A hidden rule labels the rows of this table. It goes by one to three of the table's principal directions, not those with the most spread.
0.72 1.16 0.33 0.43 -0.72 1.11 1.95 0.20 0.23 -0.58 0.50 -0.72 0.59 -1.76 0.15 0.70 -0.57 -0.45 -0.18 -0.55 1.12 0.51 -1.94 1.67 0.96 -1.18 0.31 3.58 -1.01 1.46 0.69 -1.18 0.63 -0.92 -0.98 -0.27 -0.54 0.58 QB
2.50 -0.15 -2.11 1.50 -1.06 0.32 1.77 -1.30 0.00 -0.08 0.45 0.65 0.21 -2.19 -0.78 0.47 0.16 -0.07 0.66 -1.08 -0.06 0.28 0.48 1.55 -1.86 -0.86 0.49 0.84 0.40 -1.04 0.97 1.19 -0.01 -1.03 -0.61 -0.82 -1.70 -0.01 QB
0.17 -0.92 -0.92 0.81 0.45 -0.80 -0.50 -0.34 -0.14 -0.24 0.10 0.81 -1.10 0.12 -0.09 -0.13 0.54 0.57 0.27 -0.64 -1.05 0.16 0.65 -0.72 -1.24 0.27 -0.79 -1.95 1.52 -1.07 -0.40 0.69 -0.54 0.34 0.42 0.81 -0.24 -0.19 HZ
0.13 -0.31 -0.65 0.29 -0.89 -0.50 0.46 0.35 0.19 -0.66 0.24 -0.14 -0.65 -1.16 0.06 0.14 0.56 0.48 -0.59 -0.76 -0.88 0.45 0.73 -0.94 -0.57 0.81 0.25 -1.20 0.74 0.33 0.28 1.16 -0.50 -0.31 0.59 -0.03 0.32 0.52 QH
-0.24 -0.16 0.48 -0.65 0.42 0.32 0.25 -0.94 0.64 0.87 -0.19 1.05 -0.02 -0.24 -1.43 0.91 -1.07 0.07 1.58 0.42 -0.29 -0.73 -0.04 1.32 0.81 0.04 0.04 0.08 -0.42 -1.70 -1.01 -1.58 -0.57 1.08 -0.26 -0.17 -0.57 -1.29 HZ
0.20 -0.67 -1.55 -0.05 -0.33 -1.13 -0.48 -0.55 0.34 -0.02 -1.00 0.29 0.40 0.01 0.42 -0.45 0.66 -1.00 -1.20 -0.78 -1.10 0.38 2.20 -0.02 -1.56 0.14 -0.24 -2.11 1.18 -1.42 0.52 1.52 -0.42 -1.37 0.35 0.20 -0.30 0.20 HZ
-2.46 -0.28 0.42 -0.26 -0.03 -0.97 -0.70 1.91 -0.28 -0.88 0.45 -1.14 -0.70 1.07 0.98 -1.04 0.02 -0.17 -1.62 -0.05 -1.04 0.21 1.45 -3.44 0.26 1.67 -0.66 -2.29 1.34 1.63 -0.85 0.68 -0.04 1.08 1.21 1.24 1.15 0.23 QB
0.83 0.64 -0.37 0.42 0.84 -0.55 0.24 -0.79 0.90 0.68 -1.29 1.99 2.21 0.23 -1.78 1.04 0.49 -1.21 -0.69 -0.29 -0.83 -1.23 2.66 2.79 -1.18 -0.96 -0.66 -0.34 0.03 -3.45 -0.51 -0.72 -1.86 -1.13 -0.91 -0.98 -1.37 -0.99 QH
-1.24 -0.77 -0.20 -0.94 -0.19 -0.17 -0.69 0.63 0.19 0.35 0.11 -0.40 -0.64 0.37 0.32 -0.13 -0.61 -0.17 0.01 0.39 -0.93 0.10 0.95 -1.50 -0.14 1.03 -0.29 -1.98 0.62 0.18 -0.65 0.35 0.01 1.34 0.67 0.84 0.23 -0.24 HZ
0.14 0.62 -0.37 -0.66 1.60 -0.10 -0.07 -0.24 -0.20 0.73 0.47 0.39 0.50 0.22 -0.63 0.52 -0.98 -0.77 0.62 0.54 0.19 -0.27 0.41 0.29 -0.92 -0.50 -0.51 0.05 -0.33 -0.57 -0.59 -1.48 -0.66 1.28 -0.47 0.95 -0.70 -0.71 QB
-1.59 -1.02 1.44 -0.69 0.02 0.46 -0.79 1.66 -0.63 -0.39 1.15 -1.66 -2.42 0.78 1.32 -0.88 -0.52 1.55 0.90 1.22 -0.21 0.61 -1.75 -2.66 0.85 1.19 0.23 -0.74 -0.33 2.66 -0.22 0.16 0.48 1.83 0.40 0.95 1.34 0.38 QB
-0.97 0.13 0.26 0.44 0.69 -1.01 -0.50 -0.67 0.27 -0.09 -0.69 1.53 0.47 0.94 -1.10 0.15 0.39 0.01 -0.36 -0.67 -0.62 -0.97 1.36 -0.16 0.82 0.49 -0.86 -1.29 1.20 -1.86 -1.37 -0.67 -0.55 0.29 0.77 0.06 0.17 -0.92 HZ
0.18 0.72 0.79 -0.25 0.95 0.17 0.38 -0.05 0.64 0.40 -0.28 0.86 0.66 -0.45 -1.36 1.20 -0.34 -0.48 0.27 0.36 -0.02 -0.56 -0.13 1.69 0.14 -0.66 -0.21 0.76 -0.68 -1.41 -0.64 -1.80 -1.47 0.07 -0.71 -0.15 -0.58 -0.72 QH
0.65 -0.48 -0.42 0.36 -0.47 0.56 0.70 -0.71 0.10 0.29 0.48 0.49 -0.67 -1.21 -1.07 0.57 -0.53 0.52 1.45 0.03 -0.18 -0.21 -0.41 0.37 -0.08 -0.01 0.34 0.05 0.11 -0.76 -0.29 -0.13 -0.13 0.76 -0.01 -0.26 -0.79 -0.68 HZ
1.04 0.72 0.98 0.54 1.97 -0.31 -0.40 -1.75 0.65 1.05 -1.48 2.60 1.65 1.14 -2.32 0.89 0.41 -0.55 0.86 0.34 0.53 -1.58 0.17 3.62 0.20 -1.44 -0.38 1.04 -0.71 -4.11 -0.84 -2.07 -1.59 -0.97 -1.04 -1.19 -1.00 -1.59 QB
-1.10 -0.10 0.41 -2.04 -0.94 0.22 0.04 0.03 1.18 0.90 -1.06 -0.50 0.95 -0.45 -0.36 0.41 -1.08 -1.46 -0.38 0.66 -0.44 -0.18 1.18 0.75 1.00 0.62 0.83 -0.53 -0.84 -0.73 -0.13 -0.37 -0.31 -0.21 0.14 -0.56 0.03 -0.49 QH
-0.57 -0.58 -1.95 1.70 -1.75 -1.07 0.56 0.78 -0.43 -2.00 0.27 -0.17 -0.71 -1.89 -0.06 -0.21 1.66 0.25 -2.39 -1.89 -2.20 0.41 2.85 -3.16 -1.29 0.89 -0.77 -3.34 3.04 0.35 0.01 2.58 -0.68 -0.71 1.58 0.51 -0.05 0.69 QB
-1.38 -0.09 1.45 -0.34 0.00 -0.05 -0.15 0.97 0.41 -0.21 0.19 -0.31 -0.72 0.44 -0.02 -0.02 -0.35 0.43 0.06 0.32 -0.15 -0.11 -0.67 -0.82 1.37 1.02 0.05 -0.13 -0.06 0.60 -0.84 -0.62 -0.21 0.82 0.41 0.18 0.85 -0.20 QB
-1.16 -0.71 -0.33 -0.58 1.33 -1.67 -1.89 -0.08 -0.52 0.23 0.43 0.32 -1.42 2.00 0.65 -1.01 0.06 0.79 0.39 -0.05 -0.31 0.15 0.50 -2.97 -0.38 1.90 -0.48 -2.91 1.31 0.12 -0.99 0.60 0.26 1.90 1.63 1.49 1.45 -0.18 QB
-0.78 -0.44 0.62 -1.27 -0.31 0.44 -1.10 -0.23 -0.48 0.62 -0.08 -1.06 -0.38 1.12 0.87 -1.02 -0.60 0.11 0.73 1.10 1.04 0.14 -1.16 -1.15 1.35 0.57 0.90 0.06 -0.81 1.19 0.27 0.31 1.54 0.63 0.60 -0.13 0.95 0.05 HZ
-0.92 0.19 0.66 -0.05 -1.96 0.94 1.54 2.15 0.65 -1.00 0.27 -1.69 0.00 -2.25 -0.02 0.57 -0.20 -0.65 -1.60 0.13 -0.89 0.41 0.38 -0.55 0.49 0.19 0.48 0.39 -0.23 1.59 0.30 0.32 -0.80 -0.65 -0.23 -0.39 -0.24 0.53 QH
2.57 0.53 -0.56 0.90 -0.54 1.67 2.56 -0.41 0.02 -0.23 1.34 -0.09 -0.49 -3.23 -0.69 1.55 -0.66 0.68 1.65 -0.24 0.59 0.62 -2.34 2.51 -0.88 -1.73 0.61 3.33 -1.36 0.71 1.09 -0.96 -0.39 -0.29 -1.75 -0.42 -1.58 0.33 QH
-1.44 0.89 1.48 -1.58 1.36 0.09 -0.97 -0.43 -0.45 0.84 0.18 -0.19 0.45 1.85 -0.04 -0.37 -1.29 -0.11 0.97 1.06 1.59 -0.61 -1.30 -0.69 2.33 0.45 0.20 1.10 -1.16 0.83 -0.97 -2.09 1.11 1.81 0.46 0.43 1.10 -0.71 QB
-0.13 -0.69 -0.51 0.82 0.43 -0.51 -0.87 0.30 -0.53 -0.50 0.11 0.38 -0.90 0.45 0.17 -0.26 0.98 0.70 -0.32 -0.22 -0.98 0.05 0.69 -1.35 -1.13 0.06 -0.91 -2.00 1.34 -0.34 -0.26 0.85 -0.52 0.28 0.40 0.71 0.01 0.14 QB
1.45 1.01 -0.15 -0.90 1.08 -0.34 -0.94 -1.81 0.14 1.37 -1.40 1.23 2.35 1.53 -0.22 0.14 0.44 -0.73 0.08 0.24 1.40 -0.68 0.39 2.69 -0.07 -0.92 0.45 1.21 -1.50 -1.69 0.68 -0.46 0.34 -1.31 -0.57 -1.28 0.13 -0.01 QH
0.28 -0.32 -1.24 0.64 -1.07 -0.99 -0.39 -0.59 0.32 -0.30 -1.51 0.42 1.25 0.20 0.14 -0.68 1.42 -1.11 -1.97 -1.01 -0.65 -0.08 2.43 0.17 -0.78 0.06 0.03 -1.55 1.23 -1.57 0.65 2.10 0.01 -2.34 0.61 -0.89 -0.16 0.32 HZ
0.36 -0.09 -0.16 1.49 0.34 -0.27 0.17 0.31 -0.28 -1.00 0.25 0.41 -0.67 -0.03 0.48 0.02 1.00 0.76 -0.48 -0.94 -0.41 0.33 -0.54 0.02 -0.57 -0.60 -1.04 0.14 0.98 0.22 0.06 0.15 -0.19 -0.58 -0.26 0.59 -0.10 0.56 HZ
0.60 -0.62 -0.12 0.49 1.15 -1.24 -0.48 -0.61 1.68 0.72 -1.54 2.49 0.34 0.27 -1.70 1.15 0.69 -0.62 -0.08 -0.48 -1.69 -0.68 1.87 2.65 -1.62 -0.13 -0.92 -1.97 0.95 -4.58 -1.02 -0.43 -2.74 -0.96 -0.49 -0.17 -1.01 -1.09 QB
-1.23 -0.37 0.97 0.30 -0.04 -0.44 -0.93 0.90 -0.21 -0.81 0.00 -0.41 -1.13 0.88 0.80 -0.66 0.76 0.84 -0.64 -0.16 -0.07 0.26 -0.91 -1.84 1.06 0.86 -0.34 -0.84 0.79 1.04 -0.38 0.43 0.34 0.12 0.95 0.51 1.31 0.51 QB
-0.19 0.44 -0.30 0.12 2.13 -0.85 -0.72 -0.67 -0.59 0.53 0.40 1.36 0.40 1.70 -0.66 -0.01 -0.29 0.19 0.70 0.04 -0.08 -0.86 1.13 -0.35 -0.69 0.04 -1.10 -0.83 0.50 -1.07 -1.19 -1.15 -0.36 1.68 0.04 0.85 -0.18 -0.94 QB
-0.89 -0.01 -0.17 -0.38 -1.63 0.15 0.16 1.25 -0.45 -0.91 0.66 -2.02 -0.64 -0.64 1.61 -0.84 0.09 0.11 -1.24 -0.28 0.33 1.02 -0.53 -2.62 0.77 1.08 0.65 -0.10 0.24 3.13 0.74 1.49 1.43 -0.01 1.07 0.31 1.23 1.31 QB
0.33 0.16 0.78 0.24 2.03 -0.69 -1.36 -0.06 -0.43 0.03 0.07 0.60 -0.66 2.19 1.18 -0.43 0.71 1.09 0.46 -0.04 0.83 0.30 -1.82 0.30 -0.16 -0.29 -0.83 0.59 -0.22 0.35 -0.02 -0.68 0.30 0.13 -0.30 0.87 1.04 0.59 QH
1.59 0.64 -0.21 -0.17 0.99 -0.42 -0.15 -1.84 0.87 1.41 -0.96 2.21 1.52 0.47 -1.55 1.03 0.07 -0.33 0.96 -0.19 0.66 -0.94 0.37 3.03 -0.25 -0.40 0.20 0.74 -0.71 -3.01 -0.37 -0.91 -0.62 -0.41 -0.42 -1.10 -0.54 -0.83 QB
-0.44 -0.55 0.35 -0.77 -0.87 0.94 0.34 1.32 -0.78 -0.60 1.22 -3.01 -1.79 -0.64 2.27 -1.27 -0.96 0.11 0.32 0.88 0.91 1.71 -2.60 -1.86 0.24 0.09 1.07 1.27 -0.97 3.80 1.42 0.66 1.42 0.13 -0.21 0.88 0.69 1.18 HZ
0.08 -0.41 -1.39 1.31 0.37 -1.24 -0.96 0.13 -1.23 -1.08 0.81 0.22 -1.25 0.60 0.92 -0.85 1.46 1.30 -0.68 -1.15 -0.46 0.48 0.55 -3.07 -1.31 0.78 -0.94 -2.26 2.11 1.02 -0.03 1.79 0.50 0.59 1.37 1.19 0.85 0.86 QH
-0.51 0.58 0.83 0.03 0.88 0.00 -1.35 0.14 -1.17 -0.27 0.01 -0.48 0.26 2.09 1.21 -1.06 0.69 0.50 -0.43 0.37 1.42 -0.07 -1.30 -1.15 1.06 -0.34 -0.34 0.83 -0.34 1.62 0.22 -0.14 1.44 0.02 0.31 0.23 1.20 0.65 QB
0.58 -0.39 -1.29 1.07 1.31 -1.02 -0.52 -1.60 -0.39 0.32 0.01 2.28 -0.12 0.56 -1.55 0.33 0.45 0.65 0.99 -0.67 -0.94 -0.96 1.79 -0.14 -1.29 0.04 -1.07 -2.12 1.60 -2.69 -1.15 -0.10 -0.85 1.08 0.46 0.40 -0.80 -1.20 HZ
-0.81 0.40 1.06 -1.02 0.38 0.06 0.10 0.17 0.69 0.36 -0.33 -0.05 0.31 0.11 -0.25 0.44 -0.80 -0.54 0.11 0.35 0.19 -0.13 -0.50 0.83 1.14 0.13 0.12 0.73 -0.76 -0.20 -0.47 -1.46 -0.36 0.18 -0.22 0.12 0.24 -0.37 QB
0.31 -1.27 -1.65 0.92 0.14 -1.15 -0.22 -0.68 0.14 -0.12 0.15 1.89 -1.27 -1.09 -1.86 0.81 0.77 1.03 0.60 -0.76 -2.53 -0.55 2.73 -1.18 -2.08 0.98 -0.76 -4.19 2.26 -2.73 -1.11 1.08 -2.10 1.11 0.96 0.42 -0.75 -0.98 QH
0.99 -0.34 -0.87 1.29 1.41 -0.52 0.43 -0.62 -0.10 0.26 0.64 1.73 -0.41 -0.05 -1.50 0.57 -0.07 0.53 1.27 -0.24 -1.06 -0.66 1.31 0.68 -2.08 -0.34 -0.94 -1.03 0.88 -2.20 -0.91 -0.48 -1.57 1.09 -0.62 0.40 -1.41 -1.17 HZ
0.06 1.37 1.98 -0.50 1.15 0.15 -0.63 -1.94 0.20 0.73 -1.61 1.39 2.09 2.09 -0.58 0.05 0.18 -0.04 0.52 0.20 2.08 -1.22 -1.56 3.08 3.05 -1.10 0.27 3.07 -1.79 -1.33 -0.15 -2.30 0.95 -1.25 -0.54 -1.55 0.74 -0.52 QH
-0.22 0.37 0.58 -0.94 -0.58 0.46 -0.40 -1.22 0.28 0.59 -1.88 -0.33 1.94 0.60 -0.03 -0.58 -0.11 -1.78 -0.67 0.57 1.16 -0.39 -0.05 1.83 1.65 -1.10 0.86 1.42 -1.14 -1.05 0.78 -0.35 0.87 -2.20 -0.29 -1.36 -0.14 -0.30 HZ
-0.46 0.12 -0.56 -0.44 0.03 -1.08 -0.87 0.22 0.05 0.02 -0.37 -0.28 0.45 1.04 1.00 -0.75 0.40 -0.68 -1.28 -0.48 0.17 0.35 0.96 -1.15 -0.32 0.90 -0.05 -1.08 0.64 0.36 0.13 1.07 0.56 -0.34 0.89 0.38 0.87 0.58 QB
0.49 -0.35 -1.52 1.28 2.17 -1.71 -1.63 -0.32 -1.66 -0.18 0.75 0.94 -0.36 3.01 1.18 -1.55 1.17 1.12 -0.06 -0.55 -0.41 -0.14 1.85 -2.05 -2.68 0.29 -1.51 -2.26 1.59 0.07 -0.15 1.44 0.45 1.05 0.32 1.24 0.36 0.28 HZ
-0.18 0.04 0.29 0.34 1.05 0.05 0.17 1.01 -0.38 -0.11 1.48 -0.31 -1.23 0.24 0.20 0.02 -0.70 0.62 0.88 0.34 0.14 0.26 -1.07 -1.12 -0.61 0.34 -0.52 0.28 0.14 1.18 -0.68 -0.72 -0.16 1.88 -0.17 1.26 -0.03 -0.12 QB
-0.34 -0.11 0.48 0.34 -1.33 0.49 0.50 0.99 0.30 -0.76 -0.25 -1.22 -0.12 -0.67 0.92 -0.35 0.29 -0.46 -1.15 -0.23 0.21 0.67 -0.90 0.00 0.69 -0.19 0.30 0.99 -0.02 1.23 0.69 0.67 0.56 -1.39 -0.09 -0.25 0.18 0.82 HZ
0.29 -0.44 -0.47 -0.05 -0.59 0.00 -0.26 0.04 -0.43 -0.29 0.15 -0.45 -0.42 0.14 1.09 -0.46 0.55 0.88 -0.12 -0.22 -0.24 0.44 0.12 -0.64 -0.36 0.27 0.23 -0.47 -0.02 1.13 0.83 1.26 0.68 -0.26 0.13 -0.15 0.57 0.87 QH
0.68 -0.48 -0.11 0.49 1.29 -0.25 0.38 0.45 0.16 -0.19 0.81 0.58 -1.47 -0.39 0.07 0.69 -0.09 1.01 0.99 -0.16 -1.08 0.48 -0.50 0.72 -1.74 -0.36 -0.84 -0.36 0.16 -0.34 -0.18 -0.73 -1.51 0.69 -1.02 1.11 -0.52 0.02 QH
0.66 0.96 0.55 0.04 -0.16 0.86 1.26 0.43 1.24 0.50 -0.63 0.46 1.72 -1.24 -1.34 1.49 -0.45 -1.57 -0.55 0.24 0.10 -0.52 0.23 3.00 -0.06 -1.23 -0.02 1.90 -0.97 -1.48 -0.20 -1.39 -1.28 -0.99 -1.32 -0.85 -1.44 -0.49 QB
-2.32 -0.47 1.05 -0.85 0.57 0.03 0.21 1.42 -0.31 -0.94 1.11 -1.30 -2.19 -0.76 0.25 0.02 -1.20 0.47 0.37 0.55 -1.18 0.59 -0.75 -2.47 0.80 0.66 -0.51 -1.15 0.38 1.70 -0.91 -1.56 -0.98 1.86 0.28 2.01 0.52 -0.34 QB
0.70 0.56 -0.92 0.89 -0.82 0.80 1.70 -0.15 -0.26 -0.91 0.62 -0.21 0.04 -2.69 -0.72 0.97 -0.09 -0.30 -0.28 -0.80 -0.13 0.32 -0.40 0.26 -0.17 -1.18 -0.21 1.12 0.39 0.50 0.34 -0.52 -0.26 -0.42 -0.33 0.24 -1.13 0.16 QB
-2.12 0.05 1.37 -1.47 -0.54 -0.22 -1.30 1.72 -0.14 -0.26 -0.38 -2.12 0.07 1.70 1.96 -1.47 0.03 -0.58 -1.68 0.86 0.59 0.50 -0.25 -2.28 1.52 1.23 0.56 -0.40 -0.53 2.55 0.34 0.81 1.16 -0.22 0.89 0.16 1.95 0.95 QB
Here are more rows. What is the label of each one?
-0.45 -0.49 -0.86 -0.89 -0.41 -0.31 -0.40 0.06 0.04 0.42 0.12 -0.54 -0.11 0.27 0.69 -0.43 -0.56 -0.45 -0.12 0.05 -0.32 0.35 1.01 -1.07 -0.49 0.87 0.17 -1.26 0.35 0.43 0.07 0.86 0.61 0.66 0.55 0.49 0.21 0.12 -> QB
-2.85 0.27 3.25 -2.51 -1.29 1.08 -0.89 1.09 0.30 0.39 -1.07 -2.85 0.68 1.84 1.60 -1.73 -1.26 -1.20 -0.64 1.96 2.12 0.10 -2.27 -0.71 4.56 0.84 1.89 2.31 -2.41 2.68 0.44 -0.64 2.30 -0.67 0.45 -1.08 2.04 0.22 -> HZ
-0.21 -0.82 -1.55 0.58 -1.62 -0.89 -0.17 -1.26 -0.17 -0.58 -1.09 0.54 0.44 -0.56 -0.56 -0.66 1.18 -0.14 -1.13 -1.07 -1.35 -0.38 2.97 -1.13 -0.21 0.63 0.28 -2.73 1.70 -1.51 0.32 2.22 0.04 -1.36 1.29 -0.95 -0.07 -0.19 -> QB
1.04 0.01 0.26 0.74 1.37 0.18 0.20 0.50 -0.53 -0.31 1.16 0.20 -1.34 -0.18 0.12 0.41 0.21 1.36 1.11 0.26 -0.01 0.36 -1.50 0.21 -1.35 -0.66 -0.48 0.61 -0.38 0.60 0.14 -0.68 -0.94 0.72 -0.95 0.74 -0.18 0.29 -> QH
-1.75 0.11 1.09 -0.13 -2.56 1.36 1.14 2.67 -0.33 -1.90 0.64 -3.34 -0.72 -1.70 1.93 -0.65 -0.01 -0.14 -2.10 0.13 -0.04 1.24 -1.33 -2.25 1.79 0.14 0.60 1.27 -0.34 4.47 1.13 0.84 1.09 -0.95 0.17 0.11 0.88 1.67 -> QB
-0.50 -1.18 -1.91 0.79 -1.41 -0.44 1.18 1.07 -0.07 -1.53 1.68 -0.38 -2.67 -3.03 0.09 0.80 0.11 1.42 -0.22 -1.59 -2.62 1.10 1.10 -3.15 -1.50 1.47 -0.77 -3.12 2.54 1.32 -0.45 1.40 -0.88 1.60 1.22 1.78 -0.10 0.60 -> QH
-3.48 -0.92 1.50 -0.72 -0.97 0.28 -0.88 2.27 -1.32 -1.47 1.29 -3.06 -2.58 0.66 1.88 -1.95 -0.55 0.95 -0.50 0.97 -0.11 0.85 -1.39 -5.56 2.29 1.84 0.28 -1.47 0.70 4.36 -0.40 0.70 1.48 1.86 1.73 1.49 2.06 0.53 -> HZ
-0.47 -0.57 -0.39 -1.15 -0.79 -0.17 -1.28 -0.74 -0.37 0.74 -0.57 -0.73 0.29 1.30 0.93 -1.31 -0.13 -0.27 0.06 0.51 0.75 0.06 0.37 -1.26 0.72 0.99 1.03 -0.92 -0.21 0.50 0.50 1.53 1.79 0.03 1.08 -0.54 0.94 0.17 -> HZ
1.05 1.09 -0.22 0.44 0.43 -0.35 0.68 -1.20 0.46 0.06 -0.39 1.71 1.14 -0.66 -1.26 1.25 0.50 0.29 0.04 -1.04 0.20 -0.63 0.28 1.90 0.29 -0.46 -0.22 0.93 -0.14 -1.43 -0.25 -1.00 -0.61 -0.54 -0.16 -0.70 -0.19 -0.17 -> QH
0.51 0.34 1.00 -0.31 0.09 0.94 0.17 -0.73 -0.28 0.40 0.33 -0.21 -0.25 0.30 0.26 -0.05 -0.60 0.85 1.58 0.52 1.68 0.01 -2.73 1.02 1.64 -0.42 0.75 2.59 -1.48 1.02 0.34 -1.00 1.35 0.28 -0.41 -0.52 0.45 0.09 -> QB
-0.26 -0.58 -1.15 -0.57 -1.90 0.70 1.69 1.52 0.20 -0.51 1.50 -2.16 -1.26 -2.70 0.79 0.18 -1.35 -0.46 -0.17 -0.07 -0.90 1.36 0.22 -1.68 -1.04 0.83 0.71 -0.38 0.18 2.43 0.62 1.07 0.10 0.85 0.07 0.88 -0.50 0.63 -> QB
-2.77 -0.88 1.34 -0.07 0.09 -1.20 -1.49 1.33 -0.07 -1.13 -0.03 0.16 -1.92 0.94 -0.05 -0.32 1.01 1.71 -0.79 -0.17 -1.80 -0.31 0.80 -3.60 1.41 2.21 -0.79 -3.68 1.76 0.42 -1.58 0.37 -0.96 1.39 1.94 0.88 1.98 -0.05 -> QH
-1.78 0.49 2.01 -0.40 0.47 0.17 0.00 1.66 0.33 -0.49 0.09 -0.47 -0.21 0.17 -0.46 0.42 -0.24 -0.02 -0.65 0.69 -0.39 -0.39 -0.33 -0.67 1.38 0.34 -0.36 0.07 -0.36 0.62 -1.02 -1.54 -1.16 0.65 -0.04 0.33 0.57 -0.32 -> QH
0.40 0.94 0.39 0.27 -0.15 0.79 1.34 1.65 0.05 -0.71 0.40 -1.05 0.69 -1.68 -0.26 0.73 0.08 -0.88 -1.27 0.45 -0.26 0.27 0.17 0.68 -0.98 -1.22 0.04 1.30 -0.91 0.98 0.67 -0.57 -1.51 -0.97 -1.29 -0.16 -0.84 0.46 -> QH
-0.57 -0.44 -0.36 1.01 1.08 -0.95 -0.38 1.18 -0.46 -1.27 0.88 0.40 -1.71 0.17 0.77 0.22 0.95 1.44 -0.64 -1.00 -1.71 0.54 0.40 -1.78 -1.38 0.32 -1.84 -2.01 1.76 0.76 -0.61 0.06 -1.07 0.92 0.24 1.93 0.44 0.67 -> QH
1.13 0.50 -0.62 0.86 1.16 -0.18 0.81 -0.65 0.01 0.13 0.70 1.42 0.00 -0.62 -1.18 1.06 -0.20 0.43 0.98 -0.57 -0.20 -0.36 0.09 1.13 -1.09 -0.56 -0.71 0.47 0.28 -1.14 -0.62 -1.15 -0.96 0.82 -0.58 0.41 -0.95 -0.57 -> QB
0.73 -0.71 -0.43 0.41 -0.43 0.97 0.58 -0.13 -0.26 0.23 0.81 -0.33 -1.03 -1.00 -0.25 0.12 -0.65 0.40 1.44 0.49 0.06 0.24 -1.01 0.08 -0.59 -0.40 0.30 0.44 -0.14 0.20 0.18 0.20 0.25 0.76 -0.44 0.09 -0.92 -0.31 -> HZ
-0.21 -0.07 0.06 -1.57 -0.37 0.08 -1.09 -0.98 0.03 1.44 -0.95 -0.40 1.32 1.57 0.24 -0.99 -0.64 -1.07 0.31 1.08 1.21 -0.45 0.56 0.20 0.84 0.51 1.27 0.03 -1.10 -0.44 0.38 0.64 1.40 -0.14 0.43 -1.10 0.43 -0.42 -> HZ
1.57 0.86 0.35 0.61 0.50 0.87 -0.27 -0.83 -1.01 0.21 0.36 -0.38 0.41 0.89 0.90 -0.66 0.30 0.38 0.82 0.33 2.84 0.27 -3.22 0.88 0.71 -1.31 0.55 3.39 -1.29 1.42 1.09 -0.21 2.08 -0.65 -0.48 -0.51 0.30 0.73 -> HZ
2.62 0.69 -1.85 1.62 0.04 0.01 0.87 -1.51 -0.19 0.01 -0.27 1.28 1.44 -0.79 -0.44 0.49 0.93 -0.43 -0.21 -1.26 0.58 -0.07 0.45 2.34 -1.71 -1.71 -0.34 1.45 0.31 -1.39 0.95 0.57 0.23 -1.70 -0.83 -0.71 -1.44 0.32 -> HZ
-0.86 -0.75 -0.76 1.40 1.09 -1.79 -1.11 1.23 -0.70 -1.48 0.92 0.96 -2.07 0.71 0.55 -0.03 1.76 2.16 -0.96 -1.36 -2.34 0.24 1.62 -3.30 -1.78 1.34 -2.08 -4.00 2.80 0.41 -1.06 1.13 -1.29 1.43 1.23 1.93 1.03 0.69 -> QH
2.30 1.41 0.42 0.76 -0.08 1.05 1.48 -0.97 0.46 -0.14 0.09 1.25 0.58 -2.20 -1.25 2.12 0.57 1.00 0.82 -0.76 1.21 -0.13 -2.61 3.18 0.79 -1.51 0.33 3.39 -1.34 -0.34 0.51 -1.58 -0.42 -1.01 -0.95 -1.12 -0.38 0.51 -> QH
2.08 -0.33 -2.42 0.82 1.01 -1.32 -0.75 -1.84 -0.20 0.95 -0.44 2.02 0.85 0.82 -0.71 -0.10 0.87 -0.24 0.37 -0.71 -0.37 -0.47 2.45 0.84 -2.97 -0.18 -0.42 -1.89 1.09 -2.87 0.15 1.47 -0.47 -0.30 0.10 -0.24 -0.99 -0.45 -> QB
2.20 0.64 -0.83 1.20 0.63 0.66 2.18 -0.75 0.09 -0.21 1.32 1.33 -0.57 -3.07 -2.06 2.14 -0.39 0.88 1.71 -0.61 -0.36 -0.08 -0.89 1.91 -1.43 -1.29 -0.23 1.43 -0.24 -1.01 -0.16 -1.63 -1.82 0.65 -1.18 0.16 -1.73 -0.53 -> QH
1.07 0.14 -0.50 0.51 -0.54 0.37 1.30 -0.16 -0.04 -0.60 0.87 0.18 -0.83 -2.18 -0.54 1.01 0.14 1.14 0.65 -0.62 -0.40 0.36 -0.65 0.27 -0.44 -0.14 0.30 0.48 -0.12 0.52 0.40 -0.08 -0.64 0.12 -0.22 -0.12 -0.25 0.38 -> QH
-0.77 -0.81 -0.83 1.30 -2.52 0.85 1.80 2.32 -0.47 -2.19 1.52 -1.99 -1.99 -3.58 0.18 0.25 0.37 0.60 -1.34 -0.58 -2.00 1.03 0.55 -3.17 -0.80 0.41 -0.09 -1.50 1.62 2.57 0.39 1.70 -0.77 0.19 0.53 0.72 -0.54 0.85 -> QB
